50 stands for zero in the data rows.
Here is a table of points, one per row:
[52 51 56 47 47 71 49 47 48 61 38 53 45 40 59 24 43 61 34 42 41 43 60 43
 53 52 47 62 38 55 59 51]
[45 32 52 46 64 34 59 52 44 46 46 51 47 53 50 50 49 72 51 41 57 60 39 49
 46 54 39 47 54 54 69 33]
[41 60 65 55 29 64 52 49 47 47 48 63 61 46 46 53 51 49 57 36 63 48 44 51
 52 35 54 51 54 47 39 52]
[65 38 53 52 56 38 61 47 42 57 64 58 49 47 50 68 50 43 55 57 46 61 41 44
 39 47 50 46 43 49 51 29]
[53 48 59 50 51 52 53 42 43 41 67 63 51 48 33 63 43 46 57 56 49 53 45 44
 60 53 60 46 52 42 46 44]
[29 46 43 40 46 40 71 46 55 56 50 46 33 48 53 46 63 60 33 34 47 44 37 55
 49 44 51 49 63 19 48 69]
[60 53 36 40 53 59 53 33 38 40 61 57 59 45 54 47 58 50 54 72 55 58 54 64
 58 41 64 36 68 54 52 42]
[37 38 56 40 70 46 49 62 57 42 50 55 53 41 51 48 33 51 68 41 49 59 44 57
 47 69 55 46 51 49 54 53]
[49 55 64 56 45 61 50 60 53 56 50 56 47 57 43 42 57 48 59 59 58 49 52 60
 52 51 50 55 57 54 39 63]
[60 49 55 60 31 52 53 51 40 56 51 53 50 58 42 31 70 41 54 29 30 47 53 38
 45 47 45 65 76 31 66 19]
[50 59 42 40 51 44 44 47 47 54 56 39 38 47 59 53 62 57 60 39 12 62 52 63
 53 58 77 62 23 48 59 49]
[53 46 58 48 62 54 46 45 47 55 35 58 58 50 37 48 54 61 57 49 42 51 38 45
 38 39 46 57 42 53 50 53]
[35 41 39 32 60 58 45 62 57 47 47 48 46 65 54 45 61 36 59 44 51 56 50 43
 49 42 53 48 40 47 52 55]
[26 34 49 41 35 47 61 40 59 52 47 30 24 26 41 39 48 45 51 53 40 46 52 39
 38 61 46 58 66 58 57 56]
[55 69 70 43 72 29 61 52 51 50 39 44 26 55 45 44 55 54 60 50 42 38 52 40
 57 48 41 75 62 48 47 41]
[52 68 69 38 50 42 61 33 58 59 45 51 59 68 41 64 39 68 29 77 46 46 66 49
 67 43 61 21 69 33 68 43]
[55 55 61 50 31 48 50 58 57 40 64 34 35 54 41 48 52 59 50 60 54 39 43 38
 47 56 78 42 44 60 41 30]
[65 43 42 52 45 50 32 48 49 59 44 43 42 73 57 45 55 69 48 40 48 54 39 44
 51 66 63 40 65 50 54 56]
[65 65 52 22 79 56 55 59 62 57 31 57 48 38 56 68 50 42 48 64 36 44 50 65
 42 75 59 67 55 44 22 31]
[34 40 40 44 46 36 54 45 46 56 50 48 55 77 55 54 35 45 71 73 51 34 68 34
 33 50 49 67 44 32 63 60]
[61 55 35 44 38 27 50 52 49 29 54 37 64 48 59 61 28 61 42 45 58 47 38 54
 41 24 38 55 71 75 30 63]
[42 64 56 46 54 47 34 58 53 38 65 65 49 46 59 39 53 67 49 50 55 56 53 50
 53 65 44 38 55 52 54 56]
[47 34 60 60 71 55 84 36 49 38 54 26 53 38 37 61 75 44 48 58 22 46 67 44
 58 66 49 71 36 71 78 62]
[44 35 42 46 45 43 51 45 40 45 44 56 50 26 81 42 43 48 61 50 38 44 57 41
 43 68 69 28 44 68 44 50]
[76 59 40 64 55 59 51 71 49 43 75 41 61 50 51 55 45 41 31 38 18 51 53 47
 60 52 45 73 66 51 55 61]
[62 44 59 36 32 60 55 46 48 56 56 58 55 47 67 63 51 49 51 36 57 53 60 48
 62 62 43 56 44 50 45 53]
[43 43 61 52 41 55 45 46 49 36 60 51 58 43 42 42 54 52 37 57 55 64 33 39
 57 46 50 59 61 58 54 51]
[50 76 33 69 64 44 61 57 54 53 43 29 56 50 61 74 64 38 35 30 61 60 59 41
 52 45 51 39 42 56 60 56]
[61 31 53 62 62 40 65 64 54 74 60 50 64 56 44 26 47 42 67 59 46 36 68 58
 52 47 43 50 49 62 50 51]
[64 42 46 44 55 49 61 51 61 46 58 61 48 48 58 38 48 53 51 48 37 54 34 41
 48 61 53 39 56 54 39 43]
[44 44 50 32 56 59 43 49 53 57 52 54 57 58 30 56 48 48 36 46 45 29 51 53
 55 57 42 39 48 60 56 45]
[35 42 48 59 52 56 57 59 32 33 49 51 56 52 61 52 51 52 43 69 47 39 50 44
 52 39 56 44 39 43 43 55]
[62 60 44 58 47 53 63 49 46 37 61 47 30 57 50 45 45 47 48 46 48 52 46 53
 40 67 46 52 43 61 72 65]
[40 51 31 54 54 53 60 46 66 35 56 48 59 50 53 51 64 48 48 65 63 61 45 47
 34 52 49 45 36 37 50 52]
[51 52 54 42 54 29 41 51 41 44 48 53 27 46 35 47 49 60 54 36 56 33 47 71
 50 64 59 38 28 47 46 49]
[48 60 45 51 53 38 44 50 28 62 37 58 60 46 54 35 42 55 48 55 60 42 51 43
 55 41 49 37 47 24 40 42]
[42 54 57 47 52 71 47 67 36 47 52 51 32 45 44 63 33 57 70 66 34 44 44 76
 46 30 46 47 57 48 60 59]
[50 50 61 57 44 48 57 48 30 55 42 47 57 50 48 44 50 53 46 45 40 61 43 50
 38 60 43 37 61 45 45 35]
[35 61 51 44 52 59 41 50 66 35 57 33 54 52 32 50 55 59 60 52 67 66 35 56
 58 61 46 57 53 61 37 49]
[48 42 56 45 57 48 46 61 58 62 51 43 51 67 53 38 52 45 50 64 44 43 64 45
 70 42 36 43 27 53 50 51]
[44 46 56 57 46 39 57 48 57 49 58 47 46 33 60 54 74 76 59 49 55 53 45 52
 55 32 26 44 43 39 36 55]
[45 61 48 41 44 43 52 45 56 56 56 53 46 63 43 45 65 44 52 49 52 60 48 48
 50 48 54 50 51 58 37 47]
[46 50 50 38 46 43 49 70 48 63 43 57 39 66 51 45 50 31 54 38 51 54 43 41
 54 41 46 55 47 60 53 52]
[44 49 46 55 58 58 58 50 50 39 43 52 55 59 41 65 53 49 46 49 58 40 37 49
 65 47 46 55 44 47 49 40]
[49 42 68 53 38 39 47 46 53 57 42 32 53 40 35 63 57 38 51 53 42 45 37 46
 57 40 67 40 40 45 54 62]
[56 62 62 41 59 44 39 48 52 47 36 44 54 28 47 42 60 52 45 44 52 33 44 36
 30 40 43 38 54 40 61 62]
[72 59 47 47 40 62 51 52 30 57 39 41 37 47 47 46 50 28 51 51 59 45 53 66
 57 66 36 73 63 44 63 40]
[48 62 24 54 31 76 48 19 70 55 51 74 40 37 78 55 23 63 53 28 44 28 85 44
 70 48 21 72 21 61 51 32]
[34 48 60 50 65 55 30 61 41 32 51 58 48 49 48 49 58 37 37 57 51 50 57 55
 38 58 45 50 41 47 51 51]
[36 49 42 60 50 41 42 38 52 49 48 61 54 57 41 52 60 52 44 51 31 45 37 52
 49 43 52 45 56 45 43 39]
[57 58 39 61 49 55 63 66 58 38 45 48 61 48 35 38 45 67 64 42 48 53 59 51
 50 49 61 43 50 63 44 34]
[64 73 43 49 65 31 50 49 48 64 22 51 63 30 39 39 41 53 59 37 61 45 36 24
 60 53 59 40 57 48 75 73]
[50 57 47 60 40 40 49 57 58 55 58 49 50 42 51 59 55 57 55 57 54 54 62 48
 45 42 52 57 45 32 55 43]
[48 34 43 54 51 44 40 40 39 58 51 53 48 46 51 47 66 42 43 66 68 49 50 59
 49 57 41 53 45 49 44 63]
[54 35 57 57 67 54 48 45 52 44 52 52 38 50 38 48 43 60 44 40 62 57 57 56
 51 46 70 54 44 45 45 54]
[51 62 41 50 33 55 44 70 61 40 41 55 66 53 54 51 46 45 49 36 58 52 63 67
 44 46 73 53 46 46 54 60]
[55 44 55 37 55 53 38 33 23 35 45 39 57 48 37 48 45 38 59 47 45 58 46 57
 62 35 44 56 35 39 39 67]
[53 49 62 43 56 57 58 20 45 41 50 42 60 57 68 45 49 54 51 33 62 39 53 71
 50 33 43 52 57 57 60 42]
[73 44 58 49 47 59 66 32 49 59 58 50 70 70 36 47 58 84 54 62 60 59 57 58
 40 60 48 43 58 49 44 54]
[58 34 27 46 44 54 39 67 43 55 49 49 40 57 50 55 45 49 37 54 59 65 50 50
 44 44 58 59 49 53 55 34]
[55 54 48 43 59 58 30 38 60 47 50 50 46 60 48 51 52 36 52 57 58 40 34 38
 49 53 42 45 57 61 57 48]
[39 52 50 49 57 49 49 55 43 61 52 63 55 53 52 48 59 57 50 72 55 53 44 56
 49 56 46 60 57 60 59 50]
[43 56 69 46 52 51 61 43 68 54 62 60 55 42 48 38 45 51 34 28 48 64 37 54
 45 39 52 45 39 45 51 40]
[44 45 57 51 45 33 39 66 44 57 61 42 58 42 43 65 55 69 63 50 49 58 54 51
 57 51 50 52 63 43 54 54]
[41 53 63 64 46 53 36 48 51 75 49 55 75 59 73 51 41 46 49 51 63 46 40 75
 34 60 67 66 47 65 47 61]
[43 68 40 47 39 44 45 40 82 64 41 65 31 29 32 46 26 58 50 47 37 70 89 43
 42 55 44 35 51 63 41 45]
[62 51 46 60 40 15 50 47 76 12 31 58 62 67 63 53 43 49 42 56 33 44 61 67
 48 46 41 36 65 68 42 45]
[49 46 56 83 54 61 37 48 63 57 49 43 20 59 66 65 32 28 50 42 77 57 54 36
 51 59 45 20 68 46 44 51]
[47 41 46 53 55 44 49 48 32 58 55 51 51 47 48 61 63 43 40 49 58 49 59 49
 56 46 58 53 59 48 54 52]
These points spread out most along one direction. Take the direction at right angles to it along which they spread out most. Go by this last direction. For each point below, how far along it does it lie, from 0 to 99? 50 is the average, and the first point above lies past it. One standard deviation of the points above along it is 16.
[49 46 56 83 54 61 37 48 63 57 49 43 20 59 66 65 32 28 50 42 77 57 54 36
 51 59 45 20 68 46 44 51] : 19
[61 31 53 62 62 40 65 64 54 74 60 50 64 56 44 26 47 42 67 59 46 36 68 58
 52 47 43 50 49 62 50 51] : 65
[49 42 68 53 38 39 47 46 53 57 42 32 53 40 35 63 57 38 51 53 42 45 37 46
 57 40 67 40 40 45 54 62] : 57
[61 55 35 44 38 27 50 52 49 29 54 37 64 48 59 61 28 61 42 45 58 47 38 54
 41 24 38 55 71 75 30 63] : 14
[53 48 59 50 51 52 53 42 43 41 67 63 51 48 33 63 43 46 57 56 49 53 45 44
 60 53 60 46 52 42 46 44] : 48
[43 68 40 47 39 44 45 40 82 64 41 65 31 29 32 46 26 58 50 47 37 70 89 43
 42 55 44 35 51 63 41 45] : 27
[41 53 63 64 46 53 36 48 51 75 49 55 75 59 73 51 41 46 49 51 63 46 40 75
 34 60 67 66 47 65 47 61] : 38
[39 52 50 49 57 49 49 55 43 61 52 63 55 53 52 48 59 57 50 72 55 53 44 56
 49 56 46 60 57 60 59 50] : 55
[48 34 43 54 51 44 40 40 39 58 51 53 48 46 51 47 66 42 43 66 68 49 50 59
 49 57 41 53 45 49 44 63] : 54
[60 49 55 60 31 52 53 51 40 56 51 53 50 58 42 31 70 41 54 29 30 47 53 38
 45 47 45 65 76 31 66 19] : 71
[51 62 41 50 33 55 44 70 61 40 41 55 66 53 54 51 46 45 49 36 58 52 63 67
 44 46 73 53 46 46 54 60] : 33
